Some points, each followed by its number:
array([13., -6., 49., -19., -39., 6., 40., 19., 14., 12., 15., -30., 17., 15., 27., 15., 27., -19., 16., 26., 13., 49., -17., -35., -30., 36., 6., -8., -10., 18.]) 0
array([46., -12., -23., 39., -14., -12., 26., 25., 17., 10., 32., -23., -7., 6., 16., -5., 17., 10., -9., -19., -7., 33., 32., -21., 9., 37., 30., -5., -6., 25.]) 1
array([78., 11., 5., 38., -6., -41., -6., -12., 19., 6., -41., -20., 1., -12., -14., -31., -5., -2., -33., -40., -2., 46., 60., -10., 8., 30., -48., 17., -8., 40.]) 2
array([40., 46., -28., -10., -17., -68., -38., -36., -25., 56., 4., 12., 8., -18., -12., -45., 22., 34., -74., -47., -38., -8., 90., -5., 31., -50., -54., 47., -9., 5.]) 3
array([57., 24., -42., 38., -21., -27., -13., 32., -11., 12., 22., -18., -21., -53., -18., 12., 48., -15., -14., -57., -38., 22., 41., -2., -13., 43., -45., 53., 4., -2.]) 4
array([48., 41., -35., -6., 23., -53., -30., 1., 2., 32., 47., 8., 23., -36., -42., -37., -31., 4., -42., -54., -47., 8., 52., -10., -38., -18., -46., 35., -8., 3.]) 5
array([35., 24., 41., 20., -37., -31., 11., 22., -16., 16., 28., 8., -20., -52., 5., 19., -53., -15., -27., -32., -52., 20., 31., -16., 28., 10., 1., 33., 3., -5.]) 6
array([-15., 8., -29., -20., 32., -17., -40., -17., -36., 3., -1., 106., 60., -45., -63., -4., -38., 3., -29., -20., -82., -23., 24., -16., -46., -50., 16., 49., 18., 0.]) 7
array([-5., 18., 24., 18., -7., -16., 6., 7., -12., 24., 10., 45., 31., -36., -2., 35., 9., -7., -13., -14., -56., 0., 1., -10., -13., -6., 33., 31., 2., 28.]) 8
array([31., 11., -14., -37., -21., -2., -22., 31., -10., -10., 48., -9., 24., -65., 9., 51., 38., -37., 13., -31., -27., 20., -44., -8., -16., 47., 41., 30., 1., -18.]) 9
array([41., 52., -48., 23., -61., -29., -36., 15., -51., 37., -28., -10., -2., -49., -4., 38., -27., 11., 7., -74., -19., -11., 2., -2., -47., 48., -46., 40., 9., -76.]) 10
array([50., 29., -2., -17., 10., -51., -17., 3., -11., 20., 52., 20., 5., -51., -29., -2., 47., 11., -35., -27., -27., 18., 41., 2., 52., 18., -36., 27., 1., -68.]) 11
array([35., -1., 48., -45., 56., -27., -8., -6., 36., -5., -24., -4., -5., -25., -43., -58., -13., 0., -46., -40., -13., 46., 44., 6., -36., 1., -37., 24., 6., -42.]) 12
array([-3., 8., 5., -12., 15., -5., 2., -2., 3., -2., 28., 43., 26., -11., 4., -34., -47., -7., -10., -2., -4., 23., 9., -2., 10., -31., -50., 5., -8., -30.]) 13
array([-8., -1., 31., 4., -2., -31., -20., -17., -14., 33., 32., 56., 40., 11., 16., -3., 45., 16., -11., -10., 6., 13., 32., -29., -20., -35., 32., 8., -12., -28.]) 14
array([2., -20., 16., -1., 6., 13., 35., 11., 42., 12., -24., -2., 31., 15., 12., 8., 28., -27., 18., 14., 14., 6., -12., -22., 32., 23., 17., -15., -24., -40.]) 15
array([14., 8., 49., -29., -4., 3., 15., 13., 21., 31., -55., -6., 12., 31., 11., 17., -15., -16., 13., -15., 20., -4., -4., -25., 18., 10., 0., -24., -37., -46.]) 16
array([27., 9., 30., -26., -15., -10., 16., 12., 29., 47., 22., -4., 17., 25., 7., 16., -29., 5., 14., -16., 9., 12., -6., -44., 41., -3., 42., -23., -48., -17.]) 17
array([-16., -27., -19., -43., -4., 43., 30., 58., 20., 14., 0., -48., 9., 32., 6., -18., -54., -25., 29., -7., 28., 38., -32., -54., 2., 12., 33., -61., -46., -32.]) 18
array([2., 0., 31., -36., -8., 16., 17., 42., 33., 65., -2., -46., 5., 18., 1., 1., -43., -9., 33., -11., 28., 31., -11., -55., 52., -2., 13., -38., -69., -46.]) 19
New points follow, each followed by the number of its nearest point above, looking only along the 8 directions in which the numbered points spread most.
array([-7., -40., -4., -23., 2., 61., 16., 32., 6., -23., -41., -42., -13., 21., -12., 11., -9., -10., 55., 62., 11., 3., -39., 27., 10., 35., -13., -32., 54., 24.]) 0
array([-27., -27., -22., -20., 29., -4., -50., -19., -26., -29., 44., 44., -61., 12., -20., -12., -4., 48., 9., 22., 24., -44., -27., 50., 17., -44., 35., -11., 17., 21.]) 14
array([18., -3., -34., -42., 16., -13., 8., -49., 27., -6., -13., -6., 3., 8., -2., -11., -8., 10., -11., 11., 34., 53., 33., -4., 40., 29., 38., -28., -22., 17.]) 15
array([15., -29., 45., 4., -4., 32., 21., 36., -1., -34., 13., -23., -8., 14., -13., 16., -14., -12., 21., 54., -6., 16., -26., 23., -14., 26., 26., 0., 36., 52.]) 0
array([-40., 25., -17., 53., -48., 77., -25., 21., -44., -42., -42., 20., 24., -41., 28., 81., -13., -64., 57., -6., -40., -66., -27., -6., -28., 8., -31., 45., -5., 24.]) 8
array([5., -20., 21., -21., -4., -48., -18., -92., 0., 5., 3., -4., -110., 49., -37., -44., -27., 93., -78., 5., 36., -27., -7., 55., -29., -60., 25., -28., 36., 22.]) 13
array([16., -39., -36., 28., 33., 46., 43., 31., 21., -51., -42., -35., -12., 4., -1., 4., 46., -4., 32., 49., 15., 3., -48., 17., 13., 45., 1., -55., 25., 9.]) 0
array([15., 22., -13., 2., -3., -10., 17., 22., 23., 56., -10., -34., 12., 17., 10., -1., 39., 0., 7., -3., 7., 20., 26., -56., -31., -7., -18., -25., -61., -21.]) 15
array([-10., -3., 53., -21., 42., -19., 16., -43., 43., 9., -52., -32., 9., 43., -19., -33., 15., -23., -17., 3., 31., 38., 4., 21., -39., 34., 18., -26., -11., -9.]) 15
array([-19., -71., 9., -44., 58., -36., 23., -31., 53., -22., -56., -1., 19., 5., -44., -45., -13., -14., -62., 3., 29., 37., -41., 35., 19., 30., -52., -36., 12., 21.]) 12
array([-46., -39., 44., -24., 17., 38., 39., -12., 23., -20., -40., -14., -55., 21., 22., -2., 49., 7., 5., 35., 32., -20., -28., 34., -15., 2., -50., -26., 25., 31.]) 15
array([-48., -13., -7., 50., 40., -4., -29., -51., -33., -8., -54., 12., -86., 41., -20., -41., 32., 80., -7., 31., 62., -49., -45., 64., -32., -61., 36., -27., 47., 7.]) 14
array([-9., 27., 31., 27., 0., 12., -43., -9., -63., 0., -33., 37., -14., -16., -3., 34., -29., -15., 43., -5., -12., -46., 0., -9., 0., 14., 8., 40., 1., -21.]) 8
